One turn or mirror swaps these rows in pairs. Which row does each one swap with?
The rows were stretched afterwards, more along some directions than others.
mabe: [-12  10  -2  10  18  34 -20   7  -6 -10 -21 -14  -9  -2  -1 -41  -4  16]
nabi: [ -7 -14 -28   0  14  -3  10 -13  16  -7   8  17   3  26  -7  24   3  10]
koto: [ -1 -10  29  25  19  26  -1  28 -17 -11  23   4 -15 -26   5  -3 -34  -5]
zeku: [  6 -28   0 -11  36  14  16  27 -29  10  15  30  -9  12   9  33 -17  -3]
neros: [ -5 -26  29  23  15  46  -1  17 -30   7  11   4 -18  -7  26  12 -10 -23]
bufo: [ -4 -19  -9   6  -3   6  -9  22 -22   4 -21   5   2  17  14   4  12  -1]
vukem: [ -1  -9   7  -6  23   1  15  13  -1   1   9  29 -18   1 -20  29  -6   5]
Keted: [  3 -12 -15  14  12  20   7   9 -31  -9   2   6  -2   1  27   3  -6 -11]
sosez: [ -6 -36  25  23  26  11   0  15 -17   9   5   8  -9  17  24   9  27 -20]
buri: [ -5  -3  10   7   3  15   9  16   2  -3 -21  -4  -5  15  10 -29  21  -9]
budup: [-12 -18  10   1  59  20 -24  18  -8   4  13  19  -2 -10   5  27 -21 -11]
Siv: [-16 -16  15  15  -5  26  -5  26 -18  -3   7  -1   6  14  36 -11   2 -12]
guza: [ -4 -10  25  21  22  47  -9  38 -32  -3  13 -11 -20 -24  21 -16 -30  -3]
zave: [  4 -24  -6  12  24   3  25  23 -27  14   5  18 -16  28  -9  13   7  -1]
vipil: [  3  -8  -6  24  26  10  -6  15  -1   0  -1  -6 -22 -23 -18   5 -13   7]
bogap: [  6 -18  -3  -7  12   6   7  15 -27   7  12  14   3  -2  29  44 -11 -13]
fev: [ 15 -16 -10  -9  17   0  -2  21 -31  -4  12   4 -10  -3   0  -4  -8  20]
tuno: [  0 -14 -24  20  11   4  -3  -3  -1  -1  21  15  11  16  -5  32  -9  -6]
gik: [  2 -16 -23  -3   5  -9   1  17 -29   3   3  29   0  14 -28   3  19   6]
pugil: [  4 -11  19   9  16  20  -8  30  -9 -16  11  14   0 -20  -8  -4 -11  -1]
megar: [-10 -10   4  -4  24  10 -15  10 -11 -13 -15  14 -18   0 -16 -12  17   7]
Doko: [  5 -19   6  -3  23  -3   1  -3  -6   6   8  10 -22  -2  -1  35 -32 -13]
lezer: [ -9  -9   3   2  18  22 -14   1 -24 -15  10   1   2  -7  32   5 -15  -8]
Puni: [ -4 -16  -5  16  -5  14  13  19   1   7   6  10  -2  19  -6  13  -5  -1]
Zasod: [ -4 -41  26   6  39 -10   0  21 -22  15  11  16 -31  -8  -5  30  18 -28]
bemuk: [  6  -8  -9  -2 -17 -21  13   0  -6  -1  -2  25  -1  16   1   6  37  -1]
dafu: [ -3 -10  13  26  10  26  -7  27  -9  -5  28  14   2  -6  29  28 -23  -9]
zerik: [  9 -13  -5   5  17  15  12  22 -16  14   4   9 -14  20 -20   3  -5  14]
Fasom: [-13 -20  23  17  33  26 -27  31 -30   9  -9  -9 -13 -16  11   3   4 -17]
nesem: [-10 -14  14   8  37  20   2   1  -4  -7  16  -4 -18 -23  14  21 -30  -7]
golu: [  4  -9 -28 -28  -3 -24  10  -4   0   4 -17  10  -1  17 -23  -6  27  15]
sas: [-12  -6  -2  11  37  16 -15   6 -12  -7  15  10  -3 -16  13  10 -25 -11]
ved: [  5 -13   2   0   7   9   7  -1 -14  -5  -3  -5 -12   6   4 -21  26  -2]
Mar: [-10 -21  27   9  25  31  -5  35 -27   8  -9  13 -27  -3  -6   3   0 -14]
nebe: [  1   4   1  18  19  16   4   5  27  -5  18   5 -11  -4 -12  21 -30   7]
Vaf: [  3 -12  23 -15  29  16  -1  11  -9 -16  -3  -4 -30 -15  -2  -9 -14  -2]
sogar: [  6 -32   1  -6  31  14  11  15 -13   0   5  14 -31   5   9  22  -8   2]
gid: [  7 -13 -14  -3  -5  -6  -7  21 -26  -5   0  25  14   5   4  -2  24  12]
nup: [ -6 -24 -26 -14  18 -13   8   1  -6   5  -3  28  -4  26 -18  33  17  -4]
geki: [ -5  -9   6   7   6  16  -7  18 -25  -2   4 -11  -9 -13   3 -20 -23  -3]
Lem: [  3 -14  29  21  18  22 -12  25 -26   5  10   1 -25 -13  27  -3 -19  -1]
fenot: [  0 -16   5  -1   7  -3  11  22   3   0  -3  16 -19  11 -30  10   8  12]
nifu: [  4 -36   4  -3  19  -3  25  16 -18  21   3  13 -14  17 -11  37   6  -4]
fomem: [  5  -8 -23  -2  -7  -5   6  -9  -4   1   1  23  12  19   1  26  28   0]
Luf: [-14 -17  -1   9  20  27  11   9  -6 -20  14   2   2  15  27  -1  -2  -2]
zav: [ -4  -1  13  -9  17 -16   8  13   7 -12 -22  -2 -20   0 -29 -16   8   2]
mep: [ -8 -10  26  16  14  25   0  18 -15  16 -12 -13  -9   9  16  -5   8 -14]
Voz: [  1  -9 -22   9  20  15  -2  10 -13 -20  25  15   7  12  12  10 -20   6]

lezer is swapped with guza
gik is swapped with vukem
megar is swapped with Mar
Zasod is swapped with zav
budup is swapped with pugil

